What is the hidden score of each row? Scores go from 0 to 20, and 10 is about the middle. The score is a weighted sum of the row's numbers plus the product of two more (or one squared), each taken from its middle value.
25 & 34 & 34 & 10 & 11 & 23 & -4 & 2 & 33 & 28 & 24 & -1 & 11 & 9 & 50 & 25 & -67 \\ >> 18
-37 & 57 & 34 & 31 & 12 & 25 & 38 & -40 & 35 & 50 & 40 & -42 & 33 & -34 & 8 & 3 & -10 \\ >> 5
-16 & -27 & -9 & -51 & 32 & -18 & -3 & -18 & 14 & 9 & 22 & -21 & -73 & 7 & 8 & -58 & 29 \\ >> 13
-36 & -7 & 34 & 31 & 32 & 22 & -2 & -18 & -68 & 48 & 42 & -43 & -74 & -12 & 52 & 3 & 11 \\ >> 8
-15 & -45 & -82 & 47 & 32 & 23 & 13 & -3 & 6 & -51 & 42 & -3 & -32 & -16 & -36 & -34 & -27 \\ >> 10
-35 & 56 & 25 & 29 & 31 & 1 & 13 & -42 & 28 & 47 & 43 & -45 & -13 & -37 & 49 & 5 & -8 \\ >> 7
25 & -5 & -18 & 30 & 11 & 23 & 13 & 21 & 6 & -14 & -52 & 16 & 11 & 5 & 7 & 6 & -6 \\ >> 11
7 & 13 & -72 & -11 & 10 & -81 & 18 & 5 & -7 & 30 & 21 & -42 & 12 & -12 & -35 & -15 & 11 \\ >> 9
7 & 57 & 1 & -13 & -74 & -82 & 54 & 18 & -15 & 28 & -14 & -22 & 33 & 5 & -14 & 5 & 33 \\ >> 2
-36 & -28 & 13 & 29 & 9 & 24 & -6 & -18 & 34 & 11 & -54 & 19 & 11 & -34 & 9 & 22 & -28 \\ >> 8
-17 & -24 & 4 & -14 & 10 & 2 & -10 & 21 & -34 & -52 & 22 & -4 & -51 & -16 & 7 & -56 & 32 \\ >> 12
-41 & -47 & 26 & 7 & -12 & 24 & -5 & 3 & 11 & 8 & 24 & -3 & 14 & -33 & 31 & 26 & -27 \\ >> 9
-38 & 15 & 13 & -11 & -11 & 21 & -4 & 5 & 12 & 11 & -15 & -63 & 10 & 29 & 30 & 43 & -9 \\ >> 12
-16 & -4 & -17 & 27 & 31 & 23 & -8 & -2 & 8 & 8 & 24 & -2 & -31 & -35 & 6 & -15 & -66 \\ >> 12
-14 & 17 & 24 & 8 & 9 & 1 & -10 & 0 & 7 & 29 & 23 & -4 & -12 & -16 & -35 & -16 & 14 \\ >> 7
10 & 14 & 6 & 6 & 8 & 7 & -30 & -43 & 8 & 25 & 3 & -67 & 13 & 6 & 9 & 3 & -67 \\ >> 14
-15 & -49 & 34 & -51 & 9 & 23 & -3 & -38 & 34 & 50 & 23 & -61 & -11 & -12 & 9 & 24 & -8 \\ >> 9
-14 & -7 & -72 & 10 & 31 & 24 & -3 & -20 & 34 & 30 & -15 & 40 & 30 & 29 & -13 & 24 & 31 \\ >> 12
-31 & 14 & -18 & 26 & 10 & 29 & -9 & 0 & 27 & 5 & -55 & -63 & 14 & 2 & -12 & 25 & -68 \\ >> 10
-36 & -27 & 14 & 31 & 33 & 23 & -3 & -17 & -7 & -50 & 42 & 17 & -54 & 8 & 10 & 3 & -10 \\ >> 4
70 & 57 & -18 & -35 & 10 & -61 & 34 & 61 & 9 & -12 & -52 & 38 & 31 & -36 & -14 & 47 & 33 \\ >> 2
9 & -46 & 7 & 27 & 31 & 30 & -31 & 0 & 28 & 25 & 20 & -4 & -30 & 1 & 29 & 25 & -66 \\ >> 14
35 & 34 & 7 & 6 & 7 & -19 & 60 & 21 & -75 & 28 & 21 & -65 & 35 & -17 & -35 & -16 & 29 \\ >> 10
-36 & -45 & 23 & -13 & -11 & 22 & -29 & -44 & -75 & 27 & -53 & -6 & -11 & -14 & 30 & 25 & -64 \\ >> 15
-14 & -28 & 34 & -11 & -11 & 23 & -4 & 5 & -27 & -31 & 42 & -21 & -30 & -15 & 29 & -57 & -29 \\ >> 14
49 & -7 & -9 & 7 & 10 & 1 & -25 & 67 & -6 & -50 & -16 & 40 & -74 & 29 & -14 & 3 & -68 \\ >> 17
-36 & -3 & -19 & 28 & 30 & 23 & 14 & 19 & 7 & -12 & 24 & 18 & 10 & 28 & 7 & -16 & 12 \\ >> 8
5 & 13 & 12 & 29 & 10 & 23 & -26 & -18 & 14 & 10 & 19 & -23 & -11 & -33 & 29 & 4 & -8 \\ >> 10
-7 & -8 & 6 & 46 & 28 & 5 & 16 & -1 & 7 & -11 & 39 & -24 & -49 & -16 & 9 & -36 & 30 \\ >> 5
4 & -7 & -78 & -35 & -11 & -60 & 37 & 22 & -29 & -13 & -51 & 17 & 35 & 30 & -12 & -36 & 30 \\ >> 12
-10 & -6 & 27 & -55 & 31 & 28 & -32 & -20 & 9 & 5 & 38 & -24 & -52 & -17 & 72 & 4 & -9 \\ >> 16
-37 & 17 & 3 & 30 & 32 & 25 & -8 & -22 & 28 & 48 & 40 & -3 & -32 & -36 & -35 & 6 & 13 \\ >> 6
6 & 38 & 25 & -13 & -31 & 5 & -30 & -22 & 8 & 27 & -15 & -66 & 30 & -18 & -14 & 25 & -6 \\ >> 11
50 & -7 & -71 & 50 & -9 & 22 & 38 & 49 & -28 & -29 & 21 & -3 & 11 & -35 & -12 & -18 & -29 \\ >> 15
9 & -49 & 26 & 27 & 31 & 29 & -32 & 1 & -75 & 25 & 39 & -64 & -28 & -39 & -33 & -17 & -9 \\ >> 14
-32 & -6 & 25 & -13 & 9 & 29 & -9 & -20 & 29 & 26 & 3 & 16 & 11 & 4 & 30 & 44 & 14 \\ >> 9
-5 & -49 & 7 & 6 & -15 & 26 & -4 & 1 & -13 & -13 & 2 & -5 & 35 & 2 & 8 & 4 & -29 \\ >> 12
-13 & -27 & 14 & -12 & -11 & 22 & -24 & -40 & -69 & -11 & 23 & -2 & -30 & 6 & 29 & 4 & -67 \\ >> 15
10 & 57 & 26 & 27 & 30 & 30 & -8 & -40 & 28 & 46 & 20 & -24 & 13 & -18 & 7 & 22 & 31 \\ >> 8
-14 & 13 & 34 & 30 & 10 & 22 & -24 & -17 & 34 & 50 & 23 & -63 & 9 & -15 & 6 & 24 & -9 \\ >> 8
-6 & 33 & 28 & -56 & -77 & 3 & -4 & -42 & 8 & 27 & -54 & -3 & 35 & -16 & 8 & 43 & 11 \\ >> 7
7 & 17 & 33 & 28 & 31 & 23 & 19 & -20 & 35 & 31 & 41 & -63 & -9 & -13 & 8 & 4 & -29 \\ >> 8
6 & -47 & -50 & 8 & 31 & 1 & 16 & 46 & 17 & -31 & -17 & 38 & 9 & 49 & -13 & -18 & 30 \\ >> 11
-40 & -47 & -78 & -35 & -12 & -19 & -25 & -37 & -7 & 26 & -35 & 17 & -71 & -14 & -10 & 6 & 30 \\ >> 7
10 & -7 & -17 & -35 & 32 & -35 & -9 & 65 & -12 & -36 & -18 & 36 & -72 & 68 & -32 & 5 & 31 \\ >> 13
1 & 14 & -13 & -14 & -76 & -40 & 37 & 23 & -30 & -12 & -14 & -24 & 34 & 9 & -9 & -16 & 30 \\ >> 8
29 & 15 & 13 & 10 & 31 & -20 & -4 & -39 & 33 & -9 & 2 & 39 & -10 & 51 & -33 & 23 & 32 \\ >> 12
5 & 16 & -71 & -12 & 30 & 21 & -3 & 4 & 32 & 29 & -16 & 38 & 32 & -34 & -12 & 43 & 30 \\ >> 9
-9 & 13 & 27 & 26 & 7 & 25 & -5 & -21 & 29 & 29 & 23 & -65 & -7 & -39 & -34 & 24 & -29 \\ >> 8
14 & 34 & 5 & 8 & 10 & 4 & -4 & -2 & 28 & 47 & -15 & 18 & 39 & -36 & 8 & 43 & 9 \\ >> 8
-37 & 38 & 24 & 7 & -13 & 23 & -29 & -23 & 25 & 27 & -50 & 16 & 10 & -15 & 48 & 46 & -23 \\ >> 13
49 & -48 & 36 & 31 & -9 & 22 & 17 & 47 & -6 & -10 & 41 & -22 & 12 & -15 & 30 & -58 & -27 \\ >> 12
-32 & -47 & -36 & 6 & 9 & 31 & -11 & -42 & 29 & -13 & -17 & 15 & -32 & 26 & -13 & 5 & 11 \\ >> 10
-12 & -48 & 6 & 5 & -76 & 5 & -9 & 0 & 7 & -55 & 20 & -66 & -74 & -15 & 9 & -58 & -9 \\ >> 16
48 & 58 & 26 & 29 & -73 & 21 & -30 & -22 & 27 & 48 & -52 & -65 & 32 & -17 & 28 & 46 & -7 \\ >> 9
11 & -6 & -37 & 6 & 12 & 9 & -9 & 1 & 8 & -15 & -16 & 37 & 12 & 46 & -14 & 4 & 31 \\ >> 12
-10 & -6 & -16 & -13 & 29 & 7 & -11 & -21 & 29 & 6 & -19 & 35 & 12 & 26 & -9 & 25 & 30 \\ >> 11
-37 & -5 & 3 & 31 & 29 & 24 & -10 & -3 & -13 & -53 & 24 & 16 & 10 & -36 & -37 & -14 & 14 \\ >> 2
-37 & -25 & -30 & -52 & -9 & 1 & -26 & 24 & -6 & -31 & -16 & 38 & -10 & 50 & -35 & -16 & 10 \\ >> 14
51 & 15 & -9 & -52 & 10 & -19 & 37 & 46 & -7 & -10 & -17 & 40 & 12 & -34 & -32 & 2 & 31 \\ >> 6
-36 & 15 & -8 & 31 & 33 & 21 & 16 & 24 & 35 & 31 & 22 & 17 & 12 & -34 & 9 & 22 & 31 \\ >> 6
49 & -4 & 25 & 29 & 10 & 23 & 13 & -45 & 8 & -15 & 24 & 15 & 33 & 5 & 27 & 25 & -6 \\ >> 9
-29 & 34 & 7 & -53 & 7 & 4 & 36 & -3 & -13 & 26 & 22 & -22 & 14 & -37 & -34 & -19 & 10 \\ >> 16
49 & 15 & -30 & 10 & 11 & -41 & 17 & 67 & 14 & -31 & -55 & 37 & 31 & 73 & -12 & 23 & 31 \\ >> 17
-14 & -47 & 13 & -32 & 10 & -20 & -26 & -39 & 16 & -51 & -52 & 18 & -72 & 28 & 8 & 3 & 30 \\ >> 10
43 & 16 & 6 & 5 & 6 & -19 & 60 & 66 & -29 & -31 & 24 & 39 & 13 & 51 & 13 & -58 & 29 \\ >> 11
-29 & -46 & -78 & -15 & 6 & -17 & 15 & 41 & -73 & -52 & -54 & 37 & 16 & 46 & -11 & 4 & 30 \\ >> 11
-36 & -49 & 36 & 29 & -75 & 21 & 17 & 4 & 13 & 10 & 41 & -22 & 11 & -13 & 29 & 3 & 10 \\ >> 6
28 & 16 & 4 & 28 & 31 & -20 & -31 & -45 & 7 & -15 & 24 & 17 & -11 & -37 & 27 & -15 & 34 \\ >> 8
6 & 38 & -16 & 7 & 30 & -20 & 54 & 19 & 7 & 28 & -14 & -5 & 11 & -36 & -36 & -14 & 31 \\ >> 7
-37 & 15 & 26 & 27 & 33 & 26 & -9 & -1 & 27 & 8 & 25 & -3 & -31 & -17 & 49 & 25 & -24 \\ >> 9
-10 & -45 & 27 & 47 & 32 & 28 & -31 & -21 & 27 & 47 & 39 & -44 & -31 & -17 & 53 & 4 & -28 \\ >> 10
-33 & -49 & 12 & -31 & -53 & 1 & -4 & 4 & -26 & -10 & -33 & 38 & 32 & 9 & -13 & 25 & 30 \\ >> 6
26 & 36 & 23 & -13 & -33 & 3 & 14 & -44 & -14 & 7 & 3 & -4 & 33 & -18 & -36 & 26 & -6 \\ >> 9
-16 & -28 & 13 & -52 & 10 & -20 & -26 & -17 & -8 & -10 & 22 & 18 & -30 & 10 & 8 & -15 & 12 \\ >> 12
-34 & -4 & 23 & 7 & -10 & 0 & 10 & 21 & -76 & -12 & 23 & -3 & 32 & 7 & 6 & -55 & 33 \\ >> 7
48 & 35 & 33 & -11 & -74 & 22 & -3 & 46 & -28 & -10 & -53 & 19 & 33 & -35 & -11 & 0 & 9 \\ >> 12
3 & -8 & 7 & -14 & -14 & -19 & -6 & 23 & -27 & -13 & -51 & 17 & 12 & 29 & -32 & 3 & 10 \\ >> 9
47 & 35 & 14 & 31 & -72 & 4 & 57 & 67 & -69 & -10 & 21 & 19 & 32 & 10 & -13 & -18 & 31 \\ >> 5
-14 & 15 & 12 & -11 & 9 & 1 & -6 & 3 & 35 & 31 & -52 & 20 & -9 & 9 & 7 & 23 & 11 \\ >> 11
4 & -49 & -8 & 10 & 9 & 1 & -3 & 45 & -28 & -52 & 4 & 40 & 33 & 52 & -11 & -58 & 30 \\ >> 8
-14 & 13 & 14 & 48 & 31 & 21 & -25 & -18 & 34 & 29 & 41 & 18 & -11 & -11 & 29 & 43 & 11 \\ >> 9
-8 & -48 & -13 & -12 & 6 & 4 & -4 & 1 & 8 & -53 & -14 & 37 & -8 & 5 & -32 & 3 & 10 \\ >> 9
-38 & 17 & -17 & 9 & 11 & 3 & -8 & -3 & 28 & 27 & -15 & 18 & 10 & 5 & -15 & 25 & 14 \\ >> 9
-9 & 15 & 26 & -56 & -75 & 28 & -11 & -20 & 28 & 27 & -18 & -4 & 32 & -36 & -33 & 45 & -27 \\ >> 12
6 & 33 & -10 & 49 & 30 & 2 & -25 & 25 & 34 & 30 & 22 & 20 & -11 & 7 & -13 & -18 & 28 \\ >> 11
-10 & -26 & -36 & -35 & 12 & -35 & 12 & -43 & -34 & -35 & -17 & 17 & -10 & -39 & -33 & -37 & 31 \\ >> 15
-37 & -26 & 4 & 27 & 31 & 23 & -10 & 0 & 6 & -13 & 40 & -3 & -53 & 7 & 8 & -15 & 13 \\ >> 7
-7 & 13 & -59 & -35 & -11 & -59 & -5 & -1 & 6 & -52 & -34 & 38 & 36 & 47 & -13 & 45 & 28 \\ >> 13
-14 & -8 & -52 & -52 & 32 & 0 & -3 & 46 & 35 & 8 & -54 & 39 & 31 & 71 & -35 & 22 & 31 \\ >> 15
24 & 35 & 5 & -54 & -14 & -83 & -4 & 23 & 33 & 25 & -53 & 36 & 35 & 51 & 12 & 45 & 29 \\ >> 16
-17 & -46 & 4 & 7 & -32 & 24 & -9 & 0 & -36 & -34 & 24 & -2 & 9 & -15 & -14 & -56 & -26 \\ >> 15
6 & 37 & 4 & 27 & 31 & 2 & 13 & -2 & 27 & 27 & 43 & -66 & -32 & 6 & 27 & 4 & 14 \\ >> 10
28 & 55 & 36 & 50 & 32 & 22 & 17 & 4 & 32 & 50 & 42 & -23 & -9 & -13 & 51 & 44 & -67 \\ >> 14
-36 & 16 & -19 & 50 & 31 & 24 & 12 & 41 & -13 & -53 & 43 & -65 & 9 & -36 & -13 & -37 & 34 \\ >> 2
7 & 17 & 2 & 48 & 31 & 24 & 14 & -1 & 28 & 28 & 42 & -5 & -74 & -16 & 28 & 4 & -26 \\ >> 10
12 & -6 & -38 & 7 & 10 & 8 & 11 & 23 & -76 & -16 & 1 & 16 & -71 & 24 & -13 & -18 & 29 \\ >> 10
70 & 56 & 15 & -10 & -73 & 23 & -26 & -39 & -7 & 9 & -16 & 0 & 31 & -12 & -13 & 45 & -66 \\ >> 14
26 & 15 & 12 & 8 & 10 & 2 & -6 & 3 & 34 & 9 & 4 & 39 & -74 & 26 & 7 & 24 & 9 \\ >> 11
-14 & -27 & 16 & -30 & -33 & 1 & -25 & -15 & 16 & -11 & -54 & 40 & 32 & 29 & -12 & 24 & 30 \\ >> 9
7 & 57 & 4 & 6 & 11 & 2 & 12 & 0 & 27 & 47 & -51 & -65 & 10 & -15 & -37 & 24 & -6 \\ >> 9
48 & 17 & 4 & 49 & 32 & 22 & 55 & 42 & 8 & -13 & 41 & -4 & 10 & 7 & 8 & -15 & 14 \\ >> 7
-14 & -25 & 24 & 6 & -32 & 24 & -8 & -22 & -34 & -34 & 41 & -24 & -11 & -14 & -37 & -16 & -67 \\ >> 13
26 & -7 & -30 & 29 & 11 & 1 & -4 & 26 & 15 & -11 & -54 & 18 & 10 & 27 & -34 & -17 & -8 \\ >> 11
-13 & -27 & -29 & -12 & -12 & -20 & -5 & 4 & -6 & -50 & -16 & 21 & 10 & 49 & -10 & -16 & 31 \\ >> 10
2 & 34 & 30 & 9 & 10 & 4 & 17 & -39 & 34 & 47 & 23 & -23 & 13 & -13 & 34 & 24 & -69 \\ >> 13
-36 & 17 & 4 & 28 & 11 & 24 & 12 & 20 & -15 & 6 & 22 & -65 & -75 & -36 & 7 & -16 & -64 \\ >> 12
-14 & 15 & 35 & -53 & 8 & 2 & -4 & -17 & 34 & 30 & 21 & -22 & -31 & -13 & 30 & 5 & 9 \\ >> 11
-13 & -46 & -80 & -34 & -14 & -81 & -8 & -22 & -14 & -14 & -15 & 38 & -11 & 49 & -35 & 4 & 12 \\ >> 10
5 & 16 & -18 & 5 & 9 & -19 & -6 & 19 & 6 & 7 & 3 & 18 & -11 & 29 & -34 & 25 & 14 \\ >> 9
-14 & 35 & 34 & -11 & -33 & 23 & -5 & -17 & 15 & 49 & 22 & -22 & 35 & -14 & 30 & 44 & 11 \\ >> 8
-13 & -47 & -15 & -33 & 11 & -16 & -31 & -1 & -74 & -34 & 2 & 17 & -11 & 47 & -13 & -37 & 30 \\ >> 12
27 & -4 & 3 & -13 & -10 & 4 & 33 & -1 & -35 & 9 & 23 & -4 & 32 & 6 & 6 & -58 & 15 \\ >> 13
8 & 34 & -9 & -51 & -34 & -20 & 17 & 4 & -7 & 29 & -15 & -1 & 31 & -14 & -35 & 4 & 31 \\ >> 7
-14 & 13 & 33 & 51 & 10 & 23 & 17 & -37 & 14 & 30 & 41 & -63 & 11 & -11 & -36 & -16 & -68 \\ >> 3
-26 & -7 & 7 & 46 & -14 & 25 & -25 & -22 & 8 & 8 & 40 & -24 & -7 & -16 & 29 & 3 & -29 \\ >> 7
6 & 34 & 13 & 8 & 9 & 2 & 17 & 4 & 13 & 29 & 3 & -1 & -12 & -36 & 27 & 25 & 11 \\ >> 8
-36 & 36 & 25 & 48 & 9 & 24 & -30 & -22 & 8 & 46 & 42 & -65 & 10 & -15 & -34 & 5 & -25 \\ >> 3
69 & 37 & 3 & 48 & 32 & 2 & 76 & 63 & 8 & -54 & 42 & -4 & -10 & 6 & 26 & -15 & -65 \\ >> 10
-38 & -48 & 11 & 10 & 9 & 2 & -5 & -40 & 13 & 10 & 23 & -1 & -74 & -35 & -35 & 5 & 11 \\ >> 7
23 & 56 & -12 & 27 & 7 & 4 & -6 & 23 & 35 & 9 & 4 & 17 & 14 & 7 & -29 & 25 & -67 \\ >> 13
6 & -8 & 12 & -12 & -75 & -84 & 17 & 25 & -48 & -30 & -53 & 0 & 12 & 7 & 7 & -17 & 12 \\ >> 7
-15 & -5 & 2 & 49 & 30 & 23 & -29 & -4 & 28 & 28 & 24 & 17 & 11 & -15 & 5 & 45 & -66 \\ >> 10
-15 & -49 & 12 & -12 & 30 & 1 & -23 & -39 & 36 & 28 & -54 & 37 & -32 & 27 & 8 & 24 & 32 \\ >> 10
-26 & 13 & 30 & -55 & -35 & -80 & -5 & -22 & 7 & 27 & -33 & 17 & 35 & 6 & -12 & 45 & 30 \\ >> 4
-15 & -44 & 4 & -13 & -11 & -40 & -9 & -1 & 5 & -53 & -13 & -2 & -10 & 5 & 7 & -55 & 34 \\ >> 8
-14 & 17 & 25 & -14 & -34 & -18 & -8 & -43 & -12 & 8 & -52 & -25 & 13 & -16 & 6 & 6 & 15 \\ >> 9
30 & 54 & 26 & 5 & -12 & 29 & -10 & -22 & 30 & 46 & 2 & -5 & 33 & -40 & 32 & 44 & -67 \\ >> 14
-7 & -49 & 29 & 6 & -77 & 25 & -4 & -43 & 6 & 26 & 41 & -22 & -70 & -17 & 73 & -58 & -9 \\ >> 13
-18 & -47 & -56 & -54 & -33 & -82 & -7 & 23 & -49 & -33 & -51 & 38 & 13 & 70 & -31 & -18 & 29 \\ >> 11
-32 & -5 & -79 & 49 & 33 & 8 & 11 & 65 & 28 & -54 & -56 & 36 & -9 & 46 & -15 & -16 & 32 \\ >> 9
11 & -6 & 6 & -15 & -11 & -15 & 32 & 21 & -33 & -14 & 3 & 35 & 31 & 25 & -35 & -18 & 30 \\ >> 7
6 & -45 & 25 & 7 & -75 & 22 & -8 & -1 & -12 & -32 & 21 & 17 & 11 & 6 & 27 & 5 & -7 \\ >> 9
-37 & 35 & 34 & -33 & -52 & 24 & -3 & -18 & 35 & 50 & -53 & -63 & 33 & -34 & 31 & 44 & -27 \\ >> 12
34 & 15 & -55 & -56 & 7 & -39 & 20 & 64 & 8 & -13 & -35 & 36 & 36 & 45 & -35 & 3 & 30 \\ >> 10
-29 & 14 & 30 & -34 & -57 & 25 & -5 & -43 & -12 & 6 & -16 & -63 & 36 & -41 & 9 & 46 & -30 \\ >> 16
14 & -8 & -35 & 5 & 29 & 4 & -5 & 42 & 8 & -14 & -16 & 38 & -9 & 47 & -32 & 4 & 29 \\ >> 12
-14 & 13 & 13 & -31 & -32 & 1 & -26 & -16 & -6 & 9 & -54 & -1 & 31 & -14 & -36 & 1 & -68 \\ >> 15
11 & 15 & -16 & 7 & 30 & 6 & -31 & 21 & 28 & 7 & 3 & 16 & 12 & -40 & -11 & -59 & 9 \\ >> 12
-9 & -6 & 5 & 5 & 9 & 29 & -32 & -20 & 7 & 7 & 1 & -66 & 13 & 5 & 10 & 24 & -67 \\ >> 13
27 & 35 & 35 & 9 & -13 & 23 & -6 & -18 & 13 & 28 & 21 & -20 & 11 & -35 & 30 & 23 & -28 \\ >> 11
-36 & 34 & 14 & 30 & 32 & 22 & 16 & -40 & 36 & 10 & 41 & 20 & 34 & 10 & -34 & 23 & -9 \\ >> 3
7 & -6 & 35 & 28 & 10 & 22 & 18 & 3 & 13 & 9 & 22 & -2 & 12 & 8 & -34 & 4 & -67 \\ >> 7
